One vector is turned by the same rotation once a tick. Each row is the vector after some number of ticks, and that number follows the row.
The counts run from 0 to 1199.
[103 124 118 144 119 108 158 139 129 165 127 154 182 141 139  90  84 116
 141 130 155 124 200 116 142  94 100 116 143 108 157 125 134 132  90 142
 169 138  89 102 116 114 119  86 110  91  97 121  98 151  81 100 165 144
  92]
787
[122 157 167 119 118 138  94  53 107 119 132 130 140 104 118 122 161 105
 118 125 115 115 147 137  84 146 117 117 133 182 161 129 132 129  89 172
 165 159 129  81 128  69 106  98 126 125 110  86 147 111 147  89 109 124
 141]
1128
[106 116 129 132  98 140 100 105 169 117 124 133 161 100 111  93  79 105
 122 129 109 101 157 110 116 119 105 164 164 160 116 111 105 128  99 170
 151 183  81  80 120  73 139 122 115 127 155  72 147 142 141 110  88 119
 136]
100
[104 140 129 149  90 101 147 115 151 110 129  85 120 112 122 170 159 137
 120 162 114 141 127 118 103 165 163 168  79 107 134 107 131 173  88 116
 106 145 144 131 130  94 171 156 119 114 150  88 108 156 137 174 147 132
 181]
130
[ 58 145 155 114 119 136 119 146 111 122 128 104 151 104 124  96 126  78
 109 101 116 144 141 135 106 132 105 175 156 122 106 132 135 131 160 154
  91 160  75  94 138 121 108 112 108  96 163  99 127 152 144 182 105  58
 146]
947
[146  91 144 109 181 132 136  92  95 157 119 127 127 160 133 161 157 140
 168 138 124 109 157 152 131 139 126  87 109 128 121 189 166 135 125 112
 145  82 155 121 110 151 114  94 111 120 117 155 163 102  92  54 139 126
  98]
250
[128 122 162 128 127 134 167 136 123 135  93 109 119 154 127 188 119 138
 141 142 108 108 158 164 126 147 142 108 106 142 131 198 149 159 165  67
 101  87 144 123  79 148 141  82 137 105 154 150 156 125 101  92 105 169
 127]
815
[164 156 129 159  97 143 134 170 135  87 175 123 102 135 110 158 152 132
 109 135 114  91  71 135 124 151  92  82 108 112 126 143 104 146 125  78
  77  85 126 149  98 164 153 121 171 129 130 143 124 148 118 160  94 152
 135]
1085
[ 66 129 146 119 134 123 119 130 122 128 120 108 136 101 163 142 126  89
 108 138 117 162 197 169 106 145 149 171 163 133 161 135 141 175 116 153
 130 169 118  97 123  97 115  84 109  78 137 110 109 140 136 165 121 125
 134]
138
[110  95  72 146 164 122 123 135 134 127 154 130 139 115 146  85 113 119
 141 162 159 154 159 135 122 130 126 156 140 100 146  77 115 167  76 169
 144 127 117 105 147 131 121 140  83 116 116 138  81 129  96 165 176  94
 112]
1004
[131 128 109 138 143 148  89 132 103 146 150 169 167 108 128  54 106 105
 139 131 172 133 149 138 135  99  85  98 141 128 156  98 115 119  91 177
 156 146 108  92 145 138  90 104 107 116  96 151 103 135 101 105 152 120
  77]
434
[156 143 148 123 129 111 171 112 158 140 109 115 104 162  91 137 171 169
 149 127 117 120  85 102 100 136 121 101  53 118 113 150 116 146 113  95
 116  78 163 134 115 122 145 138 153 159  88  77 126 141 136 100 151 146
 130]
584
[ 80 140 160 123 159 102 111 114  79 152 150 122 151 105 167 152 166  85
  93 104  98 151 180 144 139 127 121 117 165 107 134 128 172 150 149 158
 119 184 108 119 152  98 113  91 122  71 130 132 123 128 143 153 108  86
 115]
491
[109 101 131 114 146 128 134 142 133 121 100  85  93 127 144 190 146 135
 130 152 100 136 151 166 119 173 176 152 108 133 121 168 148 181 166  93
  73 112 153 132  98 146 142 120 114 107 182 157 136 116 123 147 110 136
 139]
707
[ 86 160 176 101 105 137 119  84  95 111 113 118 162 112 133 130 134  88
 115 126 142 109 160 154  92 140 115 135 139 186 178 134 162 118 117 154
 157 147 122  83 137 104  87  82 130 113 139 109 148 100 119  93 102 124
 161]
916
[ 98  99 104  92 174 105 120 146 136 153  72  99  93 125 160 111 118 157
 115 113 133 181 144 133 140 120 179 176 144 119 146 120 162 132 162 138
 134 175 145 154 149 116 103 134  95 112 149 143 102 104 144 163 151 114
 124]
715
[154 150 136 117 156 162 102 144 125 104 166 164 116 111 123  55 133 101
  95 107 138 118  92 142  98 121  57  94 150 143 163 125  95 131 127 148
 155 130 128  97 129 132  76  95 148 144  79 132  98 105 134 154  99 124
 101]
88
[106  86 108 111 143  98 143 156 156 140  96  97  92 132 161 171 100 148
 124 128 103 149 159 142 159 138 168 170 145 103 108 157 155 157 181  91
  90 149 131 157 119 129 156 132 109  99 175 140 133 133 127 163 110 126
 127]
496
[137 135 156 112 134 145 123 122  79 119 139 123 107 141 130 176 169 110
 114 109 102  98 113 159 130 159 122  85 136 138 126 177 168 114 169  96
  94 106 151 146 122 166 111 105 144 111 153 176 170 105 122 107  76 127
 127]
1059
[112  80  98 117 173 134 112 100  96 154 123 104 120 124 146 149 150 120
 158 164 136 160 179 150 134 155 181 151 118 110 119 112 156 178  92 144
 108 124 147 117 141 131 128 140  69  88 148 154 125 118 104 123 179  86
 115]
1138
[108 179 157 144  81 125 146 160 113 115 170 149 155 131 121  98 118  96
  80  86 148  93 108 116 124 115  57  99 165 122 139 127 128  96 147 103
 127 145  76 130 120 134 123  84 160 103 125 128 118 142 123 145  78 130
 125]
1192
[119 106  77 154 119 138  66 121 114 114 132 128 127 101 143 135 115 118
 123 171 139 154 176 147 148 142 185 155 146 144 162  75 125 149  89 178
 110 167 132 116 143 114 131 148  80 104 155 157 115 139 120 139 148 128
 140]
214
[189 167 137 163 103 159 114 165 118 128 111 149 109 152  92 122 126 149
 128 126 127 131  74 139 139 101 123  77  82 122 135 127  95 123 133 103
  81  89 133 125 100 161 128 139 147 150 124 122 123 167 118 115 156 186
 106]
969
[ 77 143 180  93 128 143 128 104  79 150 112 119 167 118 124 104 132  79
 132 104 134 112 168 152  99 131 114 124 152 156 133 152 176 119 137 153
 142 142  95  83 131 119  90  74 125  88 143 120 152 109 121 101 112  81
 139]
704
[ 94 133 135 131 155 137  93 154 121 122 164 126 127  93 142  99 146  86
  84  98  97 155 132 130 118 133  89 156 182  97 115 120 115 156 147 162
  93 165  89 110 141 118 127 115 118  89 125 104 110 152 152 202  96  73
 111]
735
[110 177 173 123  88 153 152 173 121 124 104 141 143 134  88  76 106 108
 113  86 141 114  85 136  98 100  67 127 119 140 122 150 107 109 169 115
  92 114  76  99 108 144 100  95 144 132 134 101 111 154 130 145 103 129
 136]
621
[151 157 177 142 108 142 150 122 106 126 137 100 112 146 101 195 175 116
 126 139  82 110 107 161 115 158 126  87  86 120 111 157 141 158 138  92
  58  95 132 115  95 141 153 115 152 113 142 108 161 162 124 123 107 136
 140]
1162
[125 162 179 110  96 147 151 155 126 117 107 122 132 142 109 140 123  91
 102 103 103 100 115 159 103 136  90 119 135 144 127 183 126 124 186  89
  92 119 101 100  88 140 122  75 164 114 154 120 149 142 122 140  65 147
 147]
949
[120  88  91 107 146 100 192 149 182 123 104  90  98 154 118 119 114 168
 160 150 156 136 105 104  95 141 146 180  84  99 102 134 116 161 122  88
 139 101 158 149 131 148 142 166 112 142 119 122  99 109 112 147 162 125
 142]
688
[190 130 132 120 140 175  89 152 124 130  76 133  73 142 101 121 127 167
 122 134 117 168  72 158 135 130 163 118  88 147 143 139 102 126 154 118
  79 108 156 126 120 166 109 146 135 159 147 137 130 134 147 119 152 170
 122]
398
[172 139  91 168 105 126 143 183 123 104 152 134 104 137 119 147 131 146
 117 163 147 116  84 129 142 133 112  82  87  96 148 111 105 134 112  86
  79  89 146 161 110 174 143 129 147 139 122 169 103 145  98 145 142 167
 121]
758
[156  78  97 105 173 121  97 121 113 162  96 116  82 131 117 123 132 168
 152 117 116 172 119 123 169 120 174 154 104 114  88 130 146 113 167 141
 106 129 154 163 163 149 121 181  86 131 148 156 148 109 138 120 161  94
 119]
502
[149  96  95 147 134 150 108 136 137 111 111 109 106 122 136 161 115 142
 146 201 132 139 153 160 128 161 180 133  83 146 150 119 114 190  84 125
  83  99 158 110  90 145 153 145  92 119 148 147 126 141  93 114 164 169
 125]
784
